In the rows, 100 means zero.
One turn moves every row onto another: examples first, then more rows asked:
veze: 123; 100; 87; 108; 92; 119; 106; 104; 92; 84; 127; 112; 97; 111; 128; 99; 95; 136; 94; 123; 111; 100
das: 136; 89; 93; 103; 87; 113; 101; 97; 99; 91; 133; 117; 90; 98; 118; 99; 103; 130; 86; 112; 99; 103
Poban: 117; 104; 101; 107; 65; 117; 89; 87; 109; 89; 118; 114; 118; 96; 110; 108; 96; 116; 83; 99; 99; 95
nedek: 104; 89; 120; 89; 105; 99; 80; 92; 101; 87; 93; 72; 93; 117; 118; 88; 78; 93; 86; 120; 120; 83
kog: 92; 89; 59; 128; 97; 98; 111; 114; 102; 116; 102; 102; 89; 115; 116; 87; 97; 91; 134; 96; 98; 86
darok: 120; 92; 75; 97; 88; 113; 100; 100; 109; 89; 127; 116; 99; 107; 128; 103; 103; 133; 84; 115; 103; 100
fen: 110; 99; 89; 103; 83; 133; 98; 107; 96; 103; 128; 131; 100; 91; 117; 111; 98; 127; 101; 90; 106; 83
mavip: 89; 92; 83; 96; 134; 86; 95; 119; 95; 125; 101; 120; 77; 100; 114; 98; 98; 117; 104; 81; 107; 103
sute: 98; 72; 102; 98; 86; 90; 96; 107; 123; 88; 95; 70; 94; 108; 93; 106; 84; 106; 130; 104; 107; 60
lazu: 101; 101; 108; 111; 101; 124; 125; 85; 77; 89; 101; 109; 83; 98; 131; 89; 83; 126; 99; 110; 128; 74
zita: 103; 97; 104; 115; 97; 99; 119; 64; 101; 99; 81; 124; 90; 100; 109; 108; 95; 127; 84; 105; 109; 116
lat: 72; 83; 91; 71; 123; 105; 116; 97; 118; 108; 80; 93; 96; 80; 101; 91; 96; 107; 125; 80; 94; 98
Kezuf: 105; 103; 95; 102; 74; 133; 93; 89; 110; 88; 108; 116; 111; 111; 115; 121; 89; 123; 93; 117; 112; 93
zuv: 100; 95; 126; 85; 120; 104; 109; 78; 97; 98; 105; 60; 91; 106; 104; 87; 91; 96; 101; 92; 69; 87
lak: 83; 89; 106; 93; 140; 101; 123; 83; 97; 115; 84; 97; 95; 117; 101; 107; 101; 116; 116; 83; 79; 113
deta: 93; 110; 104; 105; 129; 104; 102; 116; 80; 95; 110; 103; 93; 109; 109; 107; 110; 93; 140; 83; 74; 104
solu: 98; 81; 100; 89; 130; 116; 102; 114; 87; 98; 108; 117; 91; 106; 114; 107; 118; 94; 138; 74; 83; 86
dofol: 116; 106; 108; 103; 92; 106; 111; 78; 98; 102; 118; 103; 60; 74; 111; 92; 90; 116; 82; 100; 91; 86
zilo: 113; 75; 83; 112; 79; 106; 96; 90; 121; 104; 101; 80; 79; 114; 105; 89; 92; 73; 115; 114; 91; 80
sil: 87; 85; 90; 118; 103; 79; 110; 121; 106; 104; 93; 94; 97; 108; 89; 110; 90; 123; 147; 90; 108; 84
faza: 94; 94; 95; 109; 134; 81; 100; 117; 83; 121; 96; 122; 88; 103; 112; 93; 97; 117; 107; 79; 113; 110
Guko: 116; 76; 127; 87; 103; 97; 79; 85; 104; 92; 92; 80; 89; 110; 110; 88; 85; 89; 81; 111; 115; 86
veram: 112; 119; 100; 119; 85; 125; 101; 103; 90; 101; 125; 125; 98; 97; 106; 116; 91; 128; 106; 102; 101; 105
fivod: 84; 104; 72; 97; 92; 97; 112; 81; 111; 97; 100; 111; 98; 91; 136; 92; 96; 124; 75; 93; 105; 81
Vupu: 77; 96; 109; 95; 122; 94; 122; 95; 100; 101; 74; 92; 113; 85; 96; 82; 91; 108; 129; 80; 98; 114
Sanud: 129; 95; 93; 114; 88; 107; 105; 95; 97; 87; 119; 120; 106; 110; 119; 101; 101; 134; 88; 116; 106; 116
tibim: 111; 72; 77; 130; 97; 99; 112; 100; 102; 123; 95; 117; 80; 111; 96; 95; 104; 89; 133; 92; 95; 103
lal: 98; 71; 91; 109; 98; 76; 104; 117; 115; 110; 98; 100; 91; 94; 84; 108; 99; 117; 139; 76; 98; 80
vezi: 78; 98; 116; 79; 117; 116; 115; 95; 104; 89; 84; 66; 96; 89; 103; 83; 77; 99; 128; 104; 104; 89
rute: 104; 84; 117; 90; 101; 100; 87; 88; 102; 73; 94; 86; 124; 118; 114; 98; 112; 76; 110; 90; 80; 91
visid: 77; 87; 93; 88; 133; 95; 119; 94; 95; 111; 97; 91; 113; 108; 120; 85; 107; 112; 108; 65; 79; 87
lavur: 113; 74; 95; 129; 81; 108; 106; 90; 100; 96; 89; 87; 100; 126; 108; 82; 90; 76; 124; 114; 111; 83
feb: 94; 88; 109; 80; 110; 114; 88; 87; 111; 74; 88; 85; 106; 129; 114; 117; 105; 81; 118; 111; 84; 93
Zota: 94; 74; 126; 82; 128; 124; 118; 79; 90; 93; 90; 74; 101; 120; 116; 90; 92; 103; 112; 96; 98; 74
tavor: 98; 78; 128; 78; 111; 111; 113; 86; 105; 94; 86; 77; 98; 76; 93; 77; 90; 94; 121; 85; 97; 91
Lakun: 110; 73; 120; 113; 83; 82; 99; 100; 111; 87; 90; 73; 101; 107; 82; 101; 85; 105; 131; 101; 107; 76

lavur moves to kog
rute moves to deta
And these:
das moves to Sanud
Kezuf moves to fen
Lakun moves to sil
tavor moves to Vupu
dofol moves to zita
faza moves to nedek
visid moves to zuv

One turn moves every row onto another: examples first, then more rows asked:
nir: 115; 108; 90; 113; 117; 86; 65; 86; 93; 103; 94; 75; 110; 103; 116
feri: 96; 77; 73; 94; 113; 66; 92; 69; 105; 63; 98; 104; 119; 100; 118
tulon: 91; 25; 61; 130; 111; 63; 78; 91; 77; 78; 97; 77; 108; 79; 102
Pagig: 105; 38; 75; 119; 103; 78; 89; 71; 90; 53; 90; 79; 110; 99; 103
kogi: 72; 38; 66; 136; 89; 67; 78; 87; 84; 92; 91; 81; 102; 79; 120
Vozov: 115; 95; 92; 108; 114; 97; 68; 89; 83; 102; 96; 71; 110; 107; 112
taze: 109; 77; 55; 149; 108; 65; 65; 55; 110; 73; 97; 95; 133; 81; 105
gefo: 110; 66; 63; 129; 105; 75; 88; 59; 104; 53; 103; 94; 131; 101; 110
Sutus: 110; 107; 95; 125; 111; 80; 67; 87; 98; 95; 93; 85; 97; 100; 127
roz: 75; 49; 55; 146; 90; 71; 61; 74; 86; 104; 97; 89; 120; 67; 114
fugod: 96; 64; 50; 140; 112; 74; 42; 64; 83; 113; 95; 85; 124; 73; 94
Dit: 92; 51; 77; 109; 104; 61; 94; 88; 87; 73; 87; 74; 89; 109; 115
lodev: 76; 63; 66; 112; 93; 74; 87; 69; 102; 71; 105; 109; 130; 79; 126
bup: 103; 56; 61; 153; 109; 61; 52; 64; 101; 83; 80; 81; 113; 65; 96
Zeze: 111; 79; 85; 108; 113; 109; 55; 94; 66; 96; 103; 73; 110; 97; 110
Nekul: 107; 83; 98; 106; 117; 103; 44; 79; 84; 101; 89; 86; 106; 74; 105
beno: 95; 64; 53; 125; 115; 58; 91; 76; 101; 63; 114; 106; 134; 87; 117
Genun: 77; 65; 55; 132; 94; 77; 67; 63; 97; 91; 106; 106; 138; 68; 118
Meb: 95; 81; 52; 127; 109; 50; 92; 70; 95; 60; 110; 96; 117; 97; 114
todep: 112; 107; 92; 112; 120; 83; 55; 86; 97; 107; 87; 77; 108; 89; 113
mif: 91; 33; 58; 123; 108; 73; 69; 76; 62; 77; 98; 73; 107; 80; 89
zatun: 109; 113; 82; 122; 116; 76; 63; 97; 95; 94; 97; 82; 100; 96; 129
futi: 104; 103; 90; 109; 123; 80; 47; 94; 97; 95; 86; 87; 100; 72; 118
sigo: 101; 32; 73; 135; 106; 69; 66; 75; 89; 72; 75; 70; 99; 76; 93
Vur: 93; 65; 48; 138; 119; 55; 67; 72; 101; 81; 106; 104; 134; 64; 107
molo: 113; 87; 95; 103; 118; 99; 57; 88; 79; 106; 89; 68; 107; 95; 106
maz: 91; 82; 51; 129; 118; 47; 65; 63; 102; 73; 98; 102; 121; 64; 103
tedel: 105; 83; 91; 99; 122; 100; 42; 93; 80; 96; 90; 82; 106; 72; 107
tegig: 111; 94; 95; 105; 122; 91; 50; 86; 88; 108; 84; 73; 106; 83; 104
damu: 93; 40; 62; 119; 110; 63; 97; 88; 86; 61; 108; 88; 117; 95; 114
Kir: 89; 52; 55; 126; 116; 62; 51; 67; 81; 85; 91; 88; 114; 53; 87
Serol: 97; 85; 56; 113; 116; 74; 60; 54; 103; 87; 104; 111; 141; 78; 105
bubak: 112; 97; 81; 122; 111; 94; 67; 98; 76; 95; 108; 73; 107; 111; 124
tozi: 73; 46; 73; 115; 89; 69; 94; 83; 93; 72; 96; 93; 108; 85; 127
kivi: 92; 42; 63; 136; 104; 65; 63; 86; 72; 106; 85; 63; 92; 93; 100
bidus: 95; 52; 57; 123; 103; 66; 95; 79; 72; 62; 109; 78; 109; 107; 106
pepod: 112; 79; 94; 116; 110; 111; 55; 83; 71; 103; 99; 76; 107; 97; 106
kaso: 113; 93; 90; 128; 106; 97; 69; 87; 80; 100; 102; 75; 101; 113; 120
Gure: 89; 42; 52; 142; 117; 58; 59; 82; 87; 91; 96; 86; 119; 59; 98
gafop: 106; 102; 100; 111; 118; 84; 52; 81; 102; 96; 85; 92; 100; 76; 117

Genun moves to roz
bup moves to sigo
fugod moves to kivi
And these:
nir moves to todep
Kir moves to mif
tedel moves to Zeze
Vur moves to Gure
kaso moves to Sutus

One turn moves every row onto another: examples first, then more rows asked:
pavar: 79; 100; 103; 86; 97; 85; 126; 79; 101; 84; 119; 118; 69; 104; 86; 119; 100; 122; 118; 99; 93
Gez: 98; 102; 127; 99; 95; 93; 81; 103; 82; 81; 111; 106; 85; 157; 88; 99; 70; 100; 107; 91; 96
Zoli: 79; 90; 161; 85; 97; 101; 77; 109; 88; 91; 102; 94; 93; 118; 86; 92; 109; 126; 117; 112; 95
lep: 88; 113; 111; 78; 106; 105; 113; 81; 78; 71; 99; 103; 66; 145; 74; 110; 90; 109; 123; 88; 85
rus: 63; 122; 152; 82; 98; 96; 109; 97; 86; 83; 78; 109; 95; 116; 100; 93; 84; 90; 126; 90; 103
bage: 62; 108; 136; 92; 97; 105; 98; 84; 96; 76; 88; 103; 99; 120; 102; 100; 74; 101; 126; 85; 94
Lol: 94; 78; 104; 93; 118; 96; 134; 103; 83; 129; 90; 111; 92; 121; 103; 119; 87; 110; 117; 75; 84
nos: 111; 105; 128; 95; 82; 102; 96; 76; 53; 117; 106; 111; 113; 108; 73; 89; 97; 100; 95; 120; 115
Piza: 86; 102; 148; 71; 105; 87; 134; 123; 69; 117; 81; 116; 83; 138; 65; 96; 111; 95; 119; 110; 77
mezal: 96; 100; 169; 81; 95; 71; 119; 124; 77; 122; 95; 97; 82; 133; 66; 98; 82; 89; 104; 113; 85
naser: 91; 107; 132; 87; 86; 78; 135; 128; 70; 124; 87; 123; 89; 120; 79; 94; 98; 74; 136; 110; 99
mume: 83; 128; 104; 80; 90; 71; 134; 117; 74; 101; 96; 101; 83; 104; 80; 90; 76; 101; 128; 84; 104
Vosep: 97; 95; 143; 102; 78; 62; 89; 114; 97; 100; 124; 119; 87; 113; 88; 102; 86; 110; 97; 109; 114
Zek: 98; 85; 117; 88; 127; 101; 134; 91; 82; 121; 94; 106; 76; 131; 105; 128; 85; 99; 113; 81; 85
munez: 107; 116; 138; 85; 93; 109; 105; 66; 49; 110; 99; 96; 101; 114; 71; 93; 89; 92; 95; 117; 110
danil: 77; 121; 98; 87; 96; 82; 126; 100; 86; 91; 103; 94; 87; 112; 92; 99; 60; 104; 124; 77; 94
veses: 97; 88; 170; 83; 88; 88; 111; 110; 81; 117; 99; 88; 73; 111; 64; 107; 107; 99; 129; 128; 91
det: 102; 109; 114; 87; 94; 100; 118; 79; 55; 123; 112; 118; 108; 99; 81; 90; 106; 103; 93; 123; 111
dafe: 99; 122; 125; 76; 104; 105; 126; 69; 51; 116; 105; 104; 97; 104; 79; 95; 98; 97; 93; 120; 107
mumu: 92; 96; 93; 87; 98; 86; 106; 117; 84; 102; 126; 86; 84; 115; 81; 96; 84; 138; 117; 95; 85
vige: 78; 83; 131; 92; 99; 108; 78; 101; 95; 86; 111; 95; 97; 123; 91; 98; 99; 135; 118; 102; 85
fab: 100; 96; 112; 83; 89; 76; 102; 128; 76; 108; 121; 85; 81; 105; 67; 91; 100; 138; 119; 105; 95
livo: 95; 88; 160; 93; 68; 61; 119; 111; 90; 120; 92; 108; 89; 104; 57; 105; 88; 95; 117; 111; 96
Lida: 84; 103; 116; 83; 86; 70; 129; 92; 95; 92; 111; 125; 70; 91; 75; 113; 114; 121; 119; 105; 106
tifop: 108; 78; 141; 98; 112; 102; 109; 81; 86; 114; 91; 87; 75; 133; 94; 131; 70; 97; 114; 80; 91
zinut: 100; 106; 142; 87; 85; 104; 99; 68; 57; 111; 92; 104; 118; 109; 64; 88; 92; 107; 88; 112; 104
pup: 90; 89; 118; 106; 86; 73; 94; 101; 105; 94; 131; 121; 89; 117; 99; 108; 79; 113; 100; 102; 104
Salid: 96; 117; 117; 77; 101; 94; 128; 80; 52; 124; 103; 110; 111; 103; 72; 87; 94; 109; 83; 112; 100
lenal: 93; 122; 138; 78; 98; 100; 121; 66; 55; 113; 92; 100; 109; 106; 71; 91; 83; 99; 85; 109; 102
Lusu: 99; 114; 150; 86; 97; 88; 86; 114; 71; 86; 100; 106; 78; 158; 80; 92; 81; 93; 104; 96; 101
vamaf: 87; 123; 123; 67; 106; 96; 125; 92; 69; 78; 87; 112; 62; 136; 67; 104; 109; 105; 126; 92; 92
bape: 91; 85; 136; 89; 123; 102; 125; 87; 87; 119; 85; 89; 84; 125; 103; 127; 72; 101; 112; 76; 83
bas: 102; 101; 120; 87; 89; 98; 107; 82; 55; 122; 102; 114; 119; 105; 66; 84; 103; 117; 87; 115; 102
Kes: 85; 90; 139; 83; 77; 77; 134; 110; 82; 115; 78; 128; 90; 109; 56; 102; 118; 101; 132; 109; 88
kavip: 106; 67; 140; 103; 99; 102; 98; 85; 88; 115; 85; 84; 90; 123; 86; 125; 74; 111; 119; 78; 88
mopud: 107; 60; 108; 107; 94; 95; 107; 101; 86; 125; 90; 106; 99; 118; 87; 119; 89; 119; 124; 77; 90
Nepu: 78; 103; 169; 81; 101; 89; 127; 114; 82; 118; 91; 112; 83; 117; 91; 102; 102; 77; 124; 123; 94
zis: 115; 61; 125; 112; 89; 95; 97; 88; 89; 117; 94; 104; 89; 123; 87; 127; 83; 107; 122; 81; 98
vuzim: 110; 92; 133; 89; 73; 77; 119; 125; 68; 122; 95; 98; 78; 114; 53; 99; 103; 96; 141; 115; 96
bimoz: 105; 67; 100; 103; 104; 95; 122; 98; 85; 125; 97; 122; 89; 122; 97; 125; 98; 110; 122; 81; 93

Nepu moves to Piza
bas moves to nos
mume moves to Lida
And these:
mopud moves to zis
bage moves to lep

